Each row below has a hidden score, from 0 to 30, with 15 about the middle. What is it? The score is a weighted sum of the row's numbers plus the product of two more (or one squared), each taken from its middle value.
[-11  69  32  -6  -9  -6 -52 -17   4  44 -55 -54 -27 -11   2  30 -28 -51  45 -44 -27 -36  20   9  50] -> 3
[ 74  46 -50  13   9  30 -14 -31  25   8 -19   6 -17  24  20  26 -53 -24  11 -27  15  21  51  45   4] -> 14
[-28  42  53 -34   3 -15 -12   4  10  48 -26 -53 -55 -35 -15  -1 -19  -9  33 -51   9  20  -8  37  17] -> 11
[ -3  23  14   2   4 -44 -42   3  37  53 -25 -50  -6  18  54   8 -29 -40  33 -99 -15  35  18  48  34] -> 17
[ 68  37 -65 -16  15 -25   0   3  -2  17 -29   7   3  23  17  -2 -12 -17  -6   6   1 -45  16  51  32] -> 16
[ 44 -32 -48   0  43  -2  36  12  41 -26 -19  61  10   5  21 -34  -1   2 -48  29   7   6  20   8 -17] -> 17
[-21  -2  31 -35  14  14 -21  31 -51  36  15  -6 -43 -58 -11 -48  -2  -2  17  13  32   3  55  -5  12] -> 10
[ 23 -61  27 -16 -12   8 -40  10  -8  49 -19 -38 -10 -46   6  -7 -17  -5  39   6   8   0  12  16  27] -> 14
[ 40  24 -17  18   6   9   4 -28  -2  20 -29 -55  -2  26  28  38 -79 -26  24  -9 -38  19  48  80  46] -> 12
[  0 -41  32 -42   5 -33 -36   4 -80  11  37 -12 -26 -37 -15 -23   7 -29  29  17 -14 -11 -34 -28   4] -> 18
[-43 -86  13   5  24   8  18  32   6   7  48   6  -4 -16 -43  12   4  41   6   0 -25 -46 -36  -1  -6] -> 12
[ 57  62 -57   1  15  -8 -18  34   4   1 -30 -12  20  53  26  35  -5 -36  37 -37 -10 -29   1  45  34] -> 26
[ 62   6  -1  39   5  12  10  44  34 -10  -7  45  55  57 -41 -38  13  32 -21  -7  29  22 -22   5  11] -> 19
[-33  -4  32 -30 -34 -10  22 -43 -59  -7  46 -10  30 -35 -56  14  -5  30  -9  52 -24 -12  -6  -8   1] -> 10
[ 30 -10 -42  19  35  28  21 -26   2  14 -28   1  28  48  27  10  11 -15 -17  48  -5  28   2  18 -19] -> 20
[-56  -9 -27 -16 -10  -9  -3 -34   5 -51  31 -10   5 -20  22   6  29  16 -35 -22  29  19  -4 -13 -59] -> 21
[ 17  38   2  43   7  22  15  15  11   8 -32  16  15  68   9  24  25 -40  -3 -22 -24  55  51  21  20] -> 18
[-40 -11 -55  -9  -9  -5  28 -22  22 -38  22   6 -24 -56 -32   4   7  40   6 -51   2 -49 -66 -16 -40] -> 18
[ 30  12 -12  10  42  27 -33  -9  21  28 -51 -27  -9 -11  12  27 -60 -33   5 -54 -13  34  25  58  29] -> 14
[ -5  59  40 -11 -19   3 -49  23 -35  47 -32 -44 -47  -9  19  34  -4 -28  40 -46   3  10 -10   0  40] -> 14
[ -1  64  12 -49 -35 -17 -15   1 -14  38 -26 -30 -34 -17  -1  31 -41  -5  53 -48   5  -2  -7  16   8] -> 14
[ -9  32   4  17 -17  -7 -37 -30  28  37 -35 -56 -10   5  24  63 -22   2  39 -45  -5  -5  52  48  27] -> 8
[ 17  32  -7  10  44  -6  11  30 -12 -24 -17  -4  -9  21  15   8  -8 -17  -1   0   4  48  39   4  19] -> 17
[-63 -74  -6 -42 -40  25  44 -31  46 -33  38  -4 -16 -43 -25  -2  41  -7 -20 -13   3  12 -51 -47 -56] -> 19
[-19  15  43 -25 -22 -25  -1  -4  -4  46 -34 -59 -68   1  45  54 -13 -35  15 -38 -76  10  52  37  71] -> 21
[-29 -13  25 -42   8  -1 -49  40 -22  40 -20 -42 -78 -20 -20  25  11  27  56 -36  -3   9  30  51  19] -> 14
[ 41  20 -43   8   6  15 -22   1   7  43 -36 -39 -49  38  18  44  12 -64  17 -35 -38   0  12  51  53] -> 17
[ 26  -8  19  27  19  12 -15  -5  29  17 -36   9  36  40  32   5 -28 -17   5  -4  23  31   3  51  26] -> 19
[ 63  18 -31 -10  46  34   0  -4   4  -9 -12  31  23  40 -12  10  13 -16   0  43 -11  -6  -1  11  23] -> 16
[-30  18  36  31 -27  20 -14  58 -49  30  15   0 -28 -52   0 -29 -26   8  20  13  -3  -7  18 -20  16] -> 10
[ 37  21 -54  21  21  51  -1  15 -26 -16 -21  23  10  38 -35  32 -23   0 -24  -5  -1  40   7  29  28] -> 18
[ 34  15  -5  30  40   1 -15  50 -21  -4 -18  24  11  40 -11  -8   8  24 -12   1  35  17  22  32  46] -> 15
[ -6 -34  12 -24  16   6   6  15 -17   5  71 -12  52 -12  15   1  25   5 -14   6  36   5  -2 -36 -47] -> 23
[  9 -30 -36 -50 -43 -11  47  -4  12 -29  10  10  16 -29   4  -7  58  35 -38  -5   7  20 -25 -25   7] -> 18
[ 30 -15   4   1   3  -6 -65  16 -40  46   6 -38 -58  23  36 -16 -17  -8  23 -45 -11 -10  17  15  36] -> 16
[-15 -61  38 -30  52   9 -17  30 -53  14  42   8  -8  -4 -22 -43   3  66  47  17  21 -22 -36 -16 -44] -> 12
[ 55  50   8  72  17  -1  -7 -37  11  -7 -48  26  19  46 -28  11 -31 -30 -23 -13  28   3 -42   5  25] -> 12
[-18 -18 -35   4 -39  11  45  -6  14 -63   3  29  27 -10  -7 -20  14  30 -34  23 -25  -9 -36  -7  -7] -> 11
[ -2 -33 -18   3 -16  32   5  29 -36 -22  63  14 -46  14 -64  -3 -10  12 -34  54  28 -33 -23 -14 -37] -> 23
[  3  -9  30 -22 -30  -8 -32 -31 -34  20  -6 -35 -60   2  15  15  -2   7  32 -17 -58  -3  34  28  15] -> 12
[ 12  35  46   3 -12  25 -30  15 -17  25 -35 -51 -23  -4  56  30   2 -34  57 -55   4 -17  38  42  58] -> 8
[  3 -43   5   8  25   6  34  19 -27 -24  31   7  47 -36  -8  20 -23  15   7  28   8 -11 -32  -4 -39] -> 21
[ 19  37 -20  45  46 -17 -22  -2   8 -23 -40  19  30  34   3 -11  18 -40 -15  20   5 -18  42  34  36] -> 10
[-18  57  10  -7 -15 -12  -1  -3  43  18 -50 -43 -17   5  43  48  -8 -10  20  -2 -64 -35  58  33  37] -> 2
[-12 -14   0  22  -6  13  57 -24 -10 -24 -15  26   8 -47   6 -86  16  66 -21  -5  -7   0 -30 -25 -45] -> 3
[-39 -19 -26 -30  -8   7  26 -93  24 -49  27  -2  11 -48  20  36  54  51 -55  18   8  57  -6 -36 -44] -> 17
[-24  -1  19 -15 -16 -17 -27  45 -19  33   5 -21 -42 -21   9  41  25 -30  47 -31 -10 -26  20  17 -14] -> 20
[ 12 -14 -51 -20 -25  -9  17  17  46 -41   5  19   1   8  -7 -11  33  21 -27  10   8   0 -27 -30 -44] -> 18
[-15  -5  16  38  42  17  -9  29   9  20 -44 -21  -7  17  25  34  10 -42  42 -32 -29  14  -1  54  54] -> 14
[ 24  38 -18   9  41 -40  -4 -22   7  31 -43  -7  45  38 -13  19 -22 -53  25 -44 -34  20  21  64  31] -> 24
[ -7 -26 -32  -7 -17 -31   1  -7  25 -15  11  30   0  14 -41 -31  27  19  -9  29  12  18 -20 -11 -27] -> 18
[ 15  -6  31 -18 -14  29  34  32 -24  18  38  16  31  -3 -20 -57 -16   6   4  29   5  -7 -15 -67 -18] -> 13
[ 27  45   7 -22  15  13   6  22  14  41 -22 -37 -11  11  17  38   4 -21   3 -53 -59   7  53  44  61] -> 10
[ -1 -10  26 -18 -72 -26 -38  -9  -3  46 -24 -29 -32  -6  12  29 -47 -19  26  -7 -33   3  59  -4  32] -> 19
[-39  -6 -20 -31  18  18  21 -26  17 -25  40  17   7   6 -20  29  26  13 -10  26 -11 -22 -45  -5 -26] -> 14
[-45 -19   6 -26 -11   2  46 -21  39 -42  29  18   5   8 -23  13   9  43  -7  17  22 -51 -24 -15 -12] -> 5
[ 52  13 -51   6  -2  11 -12 -20 -14 -26 -27  12  35  53  23 -22   5  12 -55   8 -26  56 -46   2   9] -> 22
[-32  55  17  56  10  -9 -20 -57  11  16 -22 -44 -33  -4  67  35 -53 -57  -3 -41 -52  48  11  32  41] -> 13
[ 29  28 -29  65  37  -1 -27  30   7  -7 -47  23   7  30   0  -5  44 -22 -31  42 -17  12  63  29   2] -> 14
[ 34   7  -6  43  19  -1  -8 -38  -3  -6  -7  23  36  58  22   7  -8  15 -57  42  24  -6  -7   8   4] -> 19
[ 32  62  15 -30  29  24 -22 -41  46  36 -42 -53 -17   3  31  60 -30 -35   4 -38 -13   1   7  21  44] -> 9
[ 28 -41 -23  -1  -2  -9  37  43  -4 -82 -15  39  11  28 -12 -14  -7  32 -33   0   3  35   4 -31  15] -> 21
[-23 -53 -29  47   5 -29  11   2 -17  -1  40  15   5  25 -15 -19   2 -19 -33  10 -29 -18 -10  -2 -22] -> 19
[-81 -22  -7  -6 -40  28  60 -37  64 -21  27 -34 -15 -70  -2  15  48 -24  16 -20   0  19  11 -11 -50] -> 12
[  5 -32  61 -11 -19  -2 -38  40  -2  10  35 -12 -15 -10 -38 -11 -24  10  -1  -2  21 -49   6 -12  22] -> 11
[ -4  -3  -6  10  21  18  18 -32   4 -33   1  47  23  53  17 -10  29  19 -56  26   4  -5  -3 -12 -52] -> 20
[  0  35  13   5 -45  28 -15 -36  -1  29 -57 -59 -34  21  23  21 -23 -21  45 -65   0  17   4  34  53] -> 10
[-64 -19 -47   9 -46 -16  21 -55  57 -22  -4  -9  17 -44 -29 -29  25  -6 -35   1   3 -11   2 -30 -47] -> 9
[-18  26   6 -18 -12 -20 -25 -21 -33  62 -26 -46 -30 -30  -9   4 -50 -29  61 -39   4   0   3  -1  36] -> 12
[-16  -2   0  -6  23  54  46  -3  29 -32  -4  -4   7 -24  32 -21  32  62 -46  -3  18  37  -3 -52 -19] -> 11
[ 17  48 -13 -18 -28 -10 -10 -44 -26  52 -49 -45 -61   2  59  55 -10 -33  50 -39   5  -3  45   9  31] -> 13
[  5  -4  15  -8 -20 -35 -17 -40  10  50 -38 -30 -48  -1  35  61 -20 -53  77 -14 -58 -16   7   3  26] -> 13
[-12  35  10 -22   5 -30 -28 -19   2  33 -21 -61 -39  -7  33  16   9 -16  26 -43   9 -30  25  40  24] -> 9
[ 23 -33  16 -12 -25 -22 -16  18 -26  23  30   7 -15  19 -39 -16   5 -23  36  16  37   6  17 -37  -7] -> 20
[-56 -44 -41 -37 -29  23  47 -33  60 -29  22 -11 -23 -45  16  22  50  26  15 -32  15  -8 -20 -41 -20] -> 10
[-51 -12 -17  18  -7  35  -1  -4  20 -27   2  33 -14 -10 -12 -10  27  -7 -53  -2  33 -29  13 -31 -59] -> 18
[  4  41 -56   1  20 -20 -19  -5  44  47 -53 -33 -26 -20   9  18   2 -59  69 -28 -16  22  18  48  31] -> 28
[-20 -62 -57  -8 -30   9  37 -12  -1 -40  -1 -11 -25 -65 -25   9  13  43  38 -25   4   0 -15 -27  -7] -> 13
[-38  -8 -29  -9 -11  29  50 -24  22 -55  62   3 -16  -2 -62  26   4 -16   1   6  -6   2 -28 -21 -24] -> 14
[ 36  78 -32  11  -7 -38   8 -42  55   8 -39 -13   4  26   4  78   6 -16   3  23 -17   5  24  35  34] -> 15
[-24 -17  14 -22  -2  -9 -41  42 -52  31  20 -21  -4 -42  -3 -31  -9 -40  34  16  20   7   2 -30 -24] -> 21
[-39 -50  33   8  -1   5   8  15  14  23  37  22  22 -17  -8  12 -21  -1  23  53  -8 -21  -9 -30 -12] -> 16
[ 42  27 -54   8  66 -17  26  40  43  -8 -27  26   0  25   0 -35 -20  -5 -18 -19  -1 -21   1  30  10] -> 13
[ 13 -26 -32  39  10 -36  30 -40  27 -10  12  39  61  23 -12  -6  15  -3 -20  16 -42 -16  15   0 -45] -> 21
[-79   0 -13 -35 -57  33  42 -37  31 -34  24 -10 -23 -38   2  21  17  34  25 -22  -9 -43 -72 -15 -55] -> 8
[ 21  -1  49 -27  12   7 -31  23 -42  16  46  13  -9  -4 -23 -30  11  39  18  58  56 -39 -38 -35  -6] -> 12
[ 57  32   5  48  18  -3  31  29  11  18 -24  27  11   5  12  31 -30 -45   2 -17 -30  23  23   7   8] -> 22
[ -2  47  14   9 -10 -20 -21   1 -23  51 -22 -50  11  -5  35  39 -55 -33  65 -54 -34  24  35  34  14] -> 18
[ -9  24  22   8   9  20 -38 -17  14  32   0 -49 -15 -59   7  19  -3   3  19 -22 -26  30   5   6  17] -> 10
[-48  43 -33 -32 -49   1  22 -73  71 -19  11 -12 -14 -55  24  44  21  17 -20 -27  -1 -16  -5 -41 -40] -> 8
[-23 -27  24 -10  -1   6 -15  43 -39   7  43  24 -27  10 -34 -37  -4 -22   5  41  43 -41   5 -48  -7] -> 15
[  3 -22 -44  38  30  26  34 -11   2 -35   6  51  13  28 -22  -2  50  24 -20  25   9   2 -36  -1  -9] -> 17
[-45  -3 -32  -4 -10  33  33 -42  24 -50   7 -10  28 -62   2  14  12  46 -48 -16  11   1 -44 -27 -34] -> 9
[-15 -11   8 -30  -4 -38 -61  18 -21  38   1 -15 -36 -27   1 -17 -25 -34  41 -22 -17 -19  29  11  25] -> 14
[ 52  29 -41  26  14  24  32  26  -7 -25 -18  33  38  36 -21 -19   5 -13 -53  45  26   9   1  15  31] -> 16
[ 12  74   9  43  15   9  16 -16  20  26 -33 -34 -37  45  -8  54 -52 -25   0 -24  12  -4  10  45   2] -> 15
[-27  38 -25 -21 -14 -12 -44 -26  -4  28 -44 -27 -63 -32  49   4 -32  31  61 -54  -7  25  48  35  27] -> 5
[ 13  16  43 -14 -31 -10 -12  11  27  43 -37 -47 -59 -25  12  54 -30 -44  25 -48 -20 -43  52  18  23] -> 14
[ 35  47  16  21 -29 -19 -45  -4  33  14 -45 -30 -10   6  36  -4 -14 -69  -6 -48   7   2   4  51  16] -> 20
[ 51  67  20  56   8  52  -2 -15   3  14 -23 -10  11  32  31 -15   6 -49 -24 -15  -3  29  10  43  34] -> 12
[ 30 -24 -12   5   2  19  26 -10  14 -35  -7  33  27   7  -4 -25  46  29 -49  17  35  -3 -13 -37 -46] -> 16
[  5  49  25  27 -48 -21 -52 -41  -4  39  -7 -53 -53 -37  39   0 -15  -4  14 -69 -51  -8  24  14  61] -> 2
[  5  -8  48  -9 -30   0 -12 -26 -25  71 -33 -70 -51 -17  12  39 -21  19  38 -40 -16   7  36   1  36] -> 13
[-24 -32  27 -14 -27 -13   8   5 -75 -21  33  35  -8 -38 -60  23   6  54  22  24  34  -2 -31 -45 -17] -> 18
[-39 -38 -20  -1 -33   1  32 -19  10  -6  60  -6  30 -30 -15  33   2   4  -7  37  39 -52 -21 -12   7] -> 16
[ 49  15   8  10  41  18   3   7 -11 -25 -25  55   3  34  31   4  15  18 -42  33  28   0   1 -29  17] -> 15
[ -1 -52  65 -37   1  26 -12 -11 -41   0  62  12  -7   2 -13 -30  13  33  15   7  29   7  13 -19 -19] -> 14
[  7 -19  41  -4   7 -23 -66  48 -53  31  24  -2 -24 -31 -25 -36   8 -25  38  15  11 -17   2 -17  15] -> 18
[-27 -18  20  40  30   5   2  19 -41 -24  26  16 -22 -29  -8 -47  -7  40  -4  28   5 -25 -33 -20 -23] -> 7
[  7  16  20 -24  13  -5 -67 -39 -14  43   2 -24  -6  -9 -12 -24   7   3  47  -1 -14 -65  -6 -27  41] -> 7
[ 12 -15  21  23 -27  -2 -61  33  -6  42 -23 -46 -15   9  16   9 -14 -54   6 -42 -54  54  52  22  18] -> 27
[ 27  48  -2 -11  12  -3  24 -21  38  24 -35  -4  12  42  29 -10 -36 -52  32  15  11  34  45  41  -2] -> 15
[-24  22  39 -16 -18   3 -27  16 -16  37 -18 -44   3 -26  27 -15  -3 -18   6 -31 -17  -4  39  -1  49] -> 8
[-11 -34  22 -32 -10  20 -58  73 -40  24  16   2 -41 -16  -2  -8  28 -18  49  40  11 -33  16  -1  34] -> 15
[-25 -72  39 -24 -78 -15 -44  39 -16  39  20 -19 -24 -19 -55 -33  -7   9  43   1   6   2  23 -13 -16] -> 19
[ 13  42 -32  42  20 -16  11  53  10  -8 -29  17  15  16 -24  12 -21 -19  -6   4  -1  13  42  31  34] -> 17
[-17 -59   9 -40   6   2  45 -36  38 -22  69   6 -11  -5 -57  50  47  -7  -7  39   2  -8  20 -29 -33] -> 15
[ 17  59  22  35  29 -46  11 -24  12  13 -16  16   4  11 -28  43 -25 -69 -13  -9  20  32  65  49  14] -> 19
[ 16 -16 -34  40 -25 -13  10 -10 -13  -8 -14  44  30  46 -18 -14  23  12 -56  20  22  10  -4   0 -29] -> 24
[-22 -24  16 -14  12  28  28  -3   2 -16  44  11   7  15 -13  49 -11  43 -12  32 -33 -16 -30 -39 -56] -> 14
[ 34 -36 -20  67  86 -22  19   5  39 -13  -6  17  37  47 -73 -37 -21 -13 -26  39  39   5  -7   6   4] -> 13
[ 42   9 -29  78   2   7   2 -12  12 -14 -30  15  18   5  44  22 -12 -23 -24   0  -4  37  -2  12  51] -> 16
[ -9 -20  34 -29  11  -8 -44  19 -36  39 -26 -43  53 -30  -6  13  -8 -70  27 -51  15 -25  44  20  29] -> 16
[-33 -24  31   0  14  33 -27  45 -28  38  12 -22 -43   4  19   4 -13 -20  23 -25  25 -19  44 -10 -11] -> 21
[  6  18  15 -26 -32  33 -45  28 -62  52 -25 -30 -22 -11  31 -21 -40  -6  33 -46 -47 -15  33   5  22] -> 9
[-73 -29 -41 -48 -37 -26  60 -37  23 -25  48  11   1 -70  31 -17   3  34 -18 -17  11  17 -13 -43 -44] -> 15
[ 31 -13 -13  65  45   1  12   5  31 -26   3  53  -3  19 -21 -50  -3  10 -28  -3  24  39   1  33 -21] -> 15
[-65   8 -22 -16 -27 -53  44 -39  42 -32  30  18  49 -41  -6  14  49   0 -20 -25  -4 -41 -41 -33 -48] -> 26
[ 14  -2 -37  -5  -1   1   7   1  46 -10  31  48  34  52  -5 -23  10  21 -24   0   2   3 -32   2 -27] -> 20
[-27 -13   3 -40 -21 -15  36 -59  45 -25  18  -5 -31 -41 -28  47  19   8 -31 -44 -12  38 -19 -17 -56] -> 20
[ 34  36 -16  40   1  11 -20 -25  35  14 -34 -37  25  -7 -23  46  28 -41  22 -44 -18  47  12  42  36] -> 24
[ 32 -15   6 -23  69 -17 -24  34 -61  -1  13   3  29 -10 -19 -22  -9  -3  11  36  46 -13   2 -20 -25] -> 19
[ -5 -28  -7  -6   9 -12  13   7 -11 -13  49   1 -29   5 -20   5  -8   7 -22  44   2 -35 -11 -30  -5] -> 14
[ 27  21 -25 -25 -26 -11 -23   9  74  32 -57 -46 -50 -30  39  22 -81 -59  40 -18 -30  28  46  43  45] -> 15
[ 34   2 -19  74   9   7  38   9  -6 -19   7  33   4  55 -11  22  -3   1 -19  32  11  23  12  -8  -9] -> 18
[-18  51   6   7  20   8   0 -14  25  47 -50 -52  -6  18   0   9 -21 -44  28 -51   2  -1 -20  34  20] -> 10
[ 23  -4  30  25 -26 -31 -29 -25  32  45 -49 -56  11  29  31  30 -32 -14  37 -46 -21   9  61  61  42] -> 13
[-15  30 -46 -20   5   5  47 -17   4 -31   1  52  23 -31  19 -33  49  27 -17  13  48  50  -7  -2 -10] -> 21
[-29  13 -12  10 -20 -28  58  25   9 -49   2  50  44 -15  10 -63  15  52 -42  21  10  24 -24 -30  -5] -> 13
[ 31  -8 -43  51 -17 -14  43  -2   6 -36   2  53  28  36   0 -16  40  32 -75  30 -14   1  -9  11 -16] -> 18
[-30  -5 -49 -14 -29  18  26 -39  20  -3   4  27  13  -8  11  -8  22  30  12   3  39 -34 -27  -7 -47] -> 14
[ 15  37 -19 -13 -17 -41  -3 -35  18  64 -39 -47 -18   3  39  31 -74  -6  55 -78 -38  -7  54  69  71] -> 7
[ 10 -18 -39  25  56  -3  32 -17   3 -42  -1  53  43  37 -11  -4  13  21 -27  16  39  13 -27 -18   4] -> 16
[ 43 -21 -18  -3   4   3  45 -32   8 -43  42  -2  25   9 -26   5   3 -15 -17  14  16 -31 -34 -12 -28] -> 15
[ -9 -32 -15  40  16  -8 -12  11  16 -31  21  54  53  31 -27 -27   9  40 -69  17 -16  79  -7 -33 -23] -> 21
[ -6  34  75 -29   8  -5 -51 -29 -64  24  32 -28 -47  21  -4  -2 -38  -5  22 -17 -29 -39   7  40  -2] -> 10
[-27 -23  36 -10 -33  -7 -36  45 -55  33   5 -11 -31 -32  29 -82  14   6  28 -11 -19 -28  14 -25 -23] -> 10
[ -9 -47  34  21  22  35 -51  53 -69  16  29   2 -16  16 -25 -67  55  -7   8  43 -23  22 -12 -31   8] -> 15
[ 26  95  -4  22  65   0 -26  -1  31  23 -41 -41   9  26  23  31 -66 -47  41 -44 -15  12  39  49  21] -> 11
[-11 -20 -63 -19   8 -10  37 -14  -5 -55   6  36  17  -9 -18  34  44  30 -49  11  30  -3 -13 -39 -28] -> 18
[ 19  -8   4  33  41  38  11  -1 -25 -20  -6  42  59  57 -57   6  34  31  -1   6  17   2  27   9 -17] -> 13
[ -8 -15  10  17  12 -22 -47  22 -44   7  41   4 -46 -32 -23 -45  23  13  40  18  -1  -1  -8 -41 -23] -> 18
[-25 -19  16   2 -20  -8  41 -33  11 -32 -15 -16 -16 -72  12  13  44  73   9 -20  14  -1 -15 -33 -36] -> 5
[-19 -45  13 -22  57  15  51  39  -2   2  68  10 -15 -44  -6  14  22  14  17   3  43 -19   9 -11   1] -> 17
[-10 -26  44 -35  -2  40 -12  46 -79 -22  36   0  -9 -26 -18 -44   6 -11  37  29   3  18   4 -29 -25] -> 16
[-22  12  37  29   6  13 -17  34   0  45 -40 -14 -19   7 -10  32 -55 -39  58 -16 -27  17   1  76  51] -> 14
[-45 -53 -15  16 -11 -22   2 -16  22 -42  -5  38  21  23   2  -1  11  19 -35  18  11  -2 -37 -18 -14] -> 19
[ 26  40  21  43  44  45  -7 -59  55  23 -38 -24 -27  56  22  25 -46 -40   3 -41 -59   0  16  59  12] -> 6
[ 27  61   3  33  -1  44   5 -30  74   0 -47  -1 -18  55  19  45  15 -40  -3 -10 -28  15  34  42  30] -> 9
[ 26  48  27  13   1 -30 -15   3  35  23 -65 -62 -25  43  65  11 -58 -67  22 -15 -52 -45 -11  40  61] -> 11
[-24 -43 -14  -2 -56 -19  30 -24  47 -21   3  26 -19 -44  21 -51 -18  36 -35 -12  47  38 -65 -28 -34] -> 23
[-34 -14  20 -12 -23 -34 -61 -25  -7  56 -12 -62 -35 -14  37  -9  -2 -37   7 -32 -10  10  28  19  26] -> 22
[-52 -43  34 -50   9 -22 -62  40 -51   1  -1 -32  -3 -20   8 -18 -29 -44  60   6  39  18 -10 -12 -23] -> 26
[-48 -49 -20 -42  -2 -11  23 -36  55 -33  -1  10   9 -31 -29  11  -2   6  20 -19 -36   9 -48  14 -55] -> 16
[-56 -63  35  -3  24 -18  29 -58  15 -48  43  -1 -14  -4   9  31  -4  42 -21  20  -1 -24 -10 -52 -17] -> 13
[ -7  26 -33  44  41  26  20  34  37 -42 -12  32  67  26   2 -29  21  -5 -37  18  29 -13  -6 -10   8] -> 13
[ 48  28  -4  -8  33  -4  -8  -8 -30 -22  -7  43  35  87 -12  21  15  40  -6  18  19  36 -10   5 -20] -> 20
[-12 -20  17 -23 -16 -14  21  16  12 -25  51  29  32  -8 -29  42 -29   7 -16  39  24  -7 -38  -6 -18] -> 22
[ 15 -13   3 -29   8  15 -48  12 -31  -2  19  21   0 -41  -8 -11 -56  21  13  20 -14 -35   5 -26  -8] -> 10
[-62 -10   4 -24  -5 -22  63 -33   6 -53  12  38  14 -24 -40  -9  34 -25 -49   1  -4 -18 -21 -41 -30] -> 12
[ -9 -25  -3  -4   3  -3  18 -31   4 -12  78  20   2 -16 -54  28 -11 -16 -24  14  36 -29 -83 -44 -54] -> 23
[ -3  12  23 -17 -19 -15 -63  28 -44  45 -25 -43 -28   1  10   9   4 -13  57 -50  37 -47  34  21  49] -> 10
[ 11  -9  -9   7  30 -11  61  14  -8 -54   4  68  69  21   4 -14  12  47 -32  67  15  21  -7   4  17] -> 15
[-14 -26  45 -40 -22   4 -36  -5 -32  46 -18 -29 -29 -26  -6   0  -8  16  36 -21 -16 -15  25  42  26] -> 10
[  5  -1 -20  54 -32 -16  14   6  24 -36   4  48 -12   5 -17  -6  31  25 -65  35 -38   7  -7 -12 -24] -> 15
[ 52  29  -2  -5  -4  11 -25 -35 -13  50 -34 -51 -37  -9  30  14 -23 -20  36 -59 -18   0  46  66  69] -> 6
[-61 -15 -19   2  -9  -8  68 -60  84 -13  31 -14  15 -39 -10 -28 -18   8 -52 -57 -22 -28 -15 -19 -28] -> 3
[ 33 -19   9  10  50 -23  25  16  23 -44  -9  32  30  57   9 -24  18  68   2  46  28  38 -24   9 -36] -> 16
[-31 -15 114  -8  21  20 -31  48 -51   0  27  26  32  -7  24  -2   2  19  36  -2  12 -46 -18 -21 -10] -> 10
[ -8  -2 -15  13  50  10  13   4   9 -45  -4  46  12  22 -53 -10  15  10 -37  13  15  14 -26 -25 -21] -> 13
[  6 -17  -8  50  27  -4   3   5  10 -28  18  31  18   4 -30 -10  24   7 -50  83  31  34  -4 -20 -12] -> 19
[ 50  30 -16  66  40  20  20  23 -38   8 -24  18  -3  43  16 -19  15  -8 -25  20   5  26  20  17  28] -> 15
[ 49 -39  74 -36  10  37 -12  48 -40  11  15   1 -27  -6  12 -20 -10  16   1   0  56  -9 -12 -34  10] -> 26
[  0  44  17  15  -8   7   5  -5  15  22 -42  -6   7  31   1  55   7 -14  21 -25  -2  -3  18  38  47] -> 11
[ 49  24 -16  68  68   7  12   3  25 -14 -10 -17 -10  34  26  -1  -7 -17   0   9  27  49   5  51  41] -> 14
[ 36 -26  25  73  10 -19  28  -4 -10  -3 -20   5  51  33 -16  14  21  -2  -5   4 -27   0   8  28  14] -> 14
